In the data rows, the value 128 means zero.
Some points, one per row:
[119 159 168 179  92 159 136 112  97 103 154  95 118 160  93]
[102  91 131 191  96 152 102  57  68 131 155  86  85 143 147]
[147 157 155 130 183 160 160 129 134 154  84 161 136 136 136]
[129 111 135  92  90 136 158 117 149 165  93 168 118  86 167]
[ 82 129 160 211  97 119  83  98  62  51  94  96  79 155  68]
[ 99  87 130 194 101 150  99  54  65 129 161  86  81 142 148]
[121 104 118  74  94  75  97 158 163 154 160 170 113  65 155]
[129 113 131  79  99  92  97 165 161 155 159  82 114  79 147]
[148 131 103  76 100 101 105 170 172 161 164  90 135 115 145]
[157 160 135 125 183 143 116 171 142 137  77  79 156 175 107]
[119  98 115  75  89  60  73 168 161 152 166  82 105  58 148]
[141 126  95 109  84 105 134 138 158 149  78  90 148 113 175]
[ 89 128 153 212 171 121  78 104  64  55 165  82  85 161  66]
[115 101 118  75  94  61  79 163 165 142 167 172 105  60 146]
[154 155  85  85 169 112 121 166 172 149 175 166 155 154 136]
[142 107  69 127 101 152 166  98 134 158 177 167 149 111 188]
[149 134 108  94 105 115  96 172 161 157 168 173 134 129 133]
[135 155 177 152 175 168 148 127 118 125  87  84 130 157 102]
[ 33  72 132 224 176  76  44  58  25  21 169 177  38 127  64]
[141 166 202 104  84 149 156 162 141 122  87 176 127 137  77]
[150 162 167 107  91 137 126 182 149 125 171  89 146 170  83]
[143 126 110  92 175 111 142 139 160 158  81 170 155 121 158]
[159 136  94 112 173 132 132 143 156 155 159  78 158 137 160]
[118 158 164 184  91 159 136 107  94 102 160  89 118 162  94]
[142 134 120 111 169 122 119 145 139 135  82 162 144 146 117]
[132 126 135 118 180 175 173 108 139 169  83  84 125 105 160]
[152 154 150  96 187 161 177 141 144 152 171 175 151 127 121]
[138 158 180 118 169 140 126 171 141 120  84  78 136 167  82]
[136  99  53 103 105 137 188  76 127 149  89  73 167 105 190]
[143 122  98  97 182 105 143 131 154 153 172 167 157 118 171]
[140 161 156 130  83 154 159 128 134 149  90  92 134 135 138]
[159 138  88  67  89 132 150 157 169 169 166 160 165 135 141]
[ 88 131 157 207 105 121  86 102  69  57  88  90  84 155  74]
[131 113 134  95  90 137 159 116 148 165 100 161 120  90 167]
[138 118  99 100 168 146 184  97 137 161 153 157 153 111 167]
[134 109  89 104  95 125 151 117 150 158 157 167 145  98 182]
[155 147 131 142 186 162 160 113 119 160  78  82 147 145 153]
[131  89  56  88 101 129 184  80 135 153 170 167 168  92 193]
[146 185 162 147 181 161 154 150 126 115 153 146 151 159  87]
[114 113 149 176 179 178 135  69  89 137  81  80  94 142 139]
[ 82 137 166 196 105 122  94 102  77  63  90 166  81 149  72]
[157 160 159 114  96 144 122 175 142 131 165 163 156 178  83]
[159 174 172 113 179 165 152 170 138 131  91  85 161 158  76]
Here are 12 more points, each followed by its number:
[ 92 131 124 207  92 108  76 109  70  56  82  81 100 163  81] 0
[136 124 121 138 176 170 163  93 119 159  78  81 130 131 162] 1
[ 98 141 156 204  97 125  88 111  77  62 157 160  94 165  73] 2
[158 163 164 117  96 146 124 175 140 128 164 162 157 182  79] 3
[143 143 125 138  89 167 163 102 122 155 171  92 146 142 156] 4
[  0   0 127 226  86  47  13   0   0  35 164  82   0  70  94] 5
[139  98  10  74 100 126 195  88 143 144 165  89 185  80 187] 6
[156 159 160 115  95 143 126 171 141 130 157 156 157 177  86] 7
[140 164 173 146  97 134 107 174 129 114 169  75 131 188  89] 8
[ 43  41 121 215  92  94  60  21  31  81 165 164  32 111 133] 9
[140 134 146 100  87 164 166 130 148 167 182  89 129 113 145] 10
[129 122  99 116 169 102 131 128 152 145  89  95 140 103 179] 11
Which three of these numbered points are nearest to each point below, ignoring the 2 directions in which the first points spread most? Their numbers follow each, nearest first.
[157 165 131 147  92 146 114 165 134 126 165  83 157 183 107] > 8 7 3
[128 124 101 116 175  98 127 130 153 144  82  96 139 103 178] > 11 5 1
[ 88 127 156 213  96 123  81 101  63  52 159 171  83 158  68] > 2 7 3
[161 169 146 117  93 146 127 174 145 126 168 161 168 187  78] > 3 7 2
[147 130 107 133 173 118 121 140 148 147 152  78 145 123 171] > 11 5 1
[147 131 107 133 167 118 121 140 148 147 154  78 145 124 171] > 11 5 1
[145 164 187 105  98 146 141 175 143 129 164 165 142 161  74] > 3 7 2
[152 134  95 125 173 119 132 137 155 148 171  86 156 124 172] > 11 1 4
[ 78  78 115 211  98  86  66  63  66  80  89  79  69 126 144] > 11 0 1
[ 94 128 140 204  99 112  77 109  71  61  85  87  94 159  76] > 0 11 2
[138  99  15  73 101 126 194  92 144 143 171  89 183  81 182] > 6 4 1
[151 135 109  93  99 118  98 173 163 159 175 173 136 130 134] > 7 2 3
[145 153 153 125 182 156 159 130 136 155  90 155 135 131 139] > 9 1 11
[128 144 172 195  85 152  98 132  84  89 166 167 111 178  81] > 7 2 3
[144 155 198  91  84 148 146 178 150 126  74 168 130 140  72] > 7 2 3
[156 167 133 147  99 147 117 163 133 125 165  88 156 181 105] > 8 7 3
[147 137 111 133  84 117 122 144 149 144 180  83 142 130 162] > 8 4 10
[ 88 132 130 214  85 105  67 110  64  48  75  81  95 168  72] > 0 11 2
[  0   9 120 222 168  48  24  22   0  12 172  86   1  82  57] > 5 11 1
[ 51  59 127  99 176   0  72 111 144  93  95  80  70   0 172] > 11 5 1
[152 135  98 115  88 132 125 144 155 150  73  87 157 141 161] > 0 11 1
[129  89  55  88  87 126 183  77 135 148 159  76 167  90 194] > 6 4 1
[ 48  52 133 102  93   0  59 112 140  91  79 167  64   0 173] > 11 5 0
[135 130 104 111  94 149 180  98 131 158 168  79 150 116 169] > 4 10 6
[ 57  61 130 107  94   0  62 116 140  92  79 161  71   0 169] > 11 5 0
[158 154 139 101  90 140 128 167 153 147  77  90 158 162 107] > 0 8 7
[135 133 112 115  94 151 179  98 130 159 168  79 146 119 167] > 4 10 6
[131 154 194 127  87 167 154 138 127 137 164  85 117 136  99] > 10 4 8
[154 155 133 124 183 143 121 165 140 136  72  86 155 168 111] > 11 0 5
[ 92  79 112 184 164 120 101  62  79 113 164 168  87 124 162] > 9 1 11
[132 107 128  78 180 113 145 136 158 167 161  89 124  74 165] > 5 11 1
[ 83 131 159 211  99 118  82 100  63  49  88  90  81 156  68] > 0 2 11
[143 135 138 139 178 177 166 113 133 162  81  81 125 113 155] > 1 11 9
[145 165 187  99 171 164 173 150 146 135 167  83 136 129  93] > 10 5 8
[ 96 129 125 215  90 111  66 111  63  53 174  88 102 171  73] > 8 2 7
[  0   0 118 232 175  44  19  10   0   2 172  87   0  80  52] > 5 11 1
[143 134 136 137 178 174 165 114 134 162  87  81 126 112 157] > 1 11 9
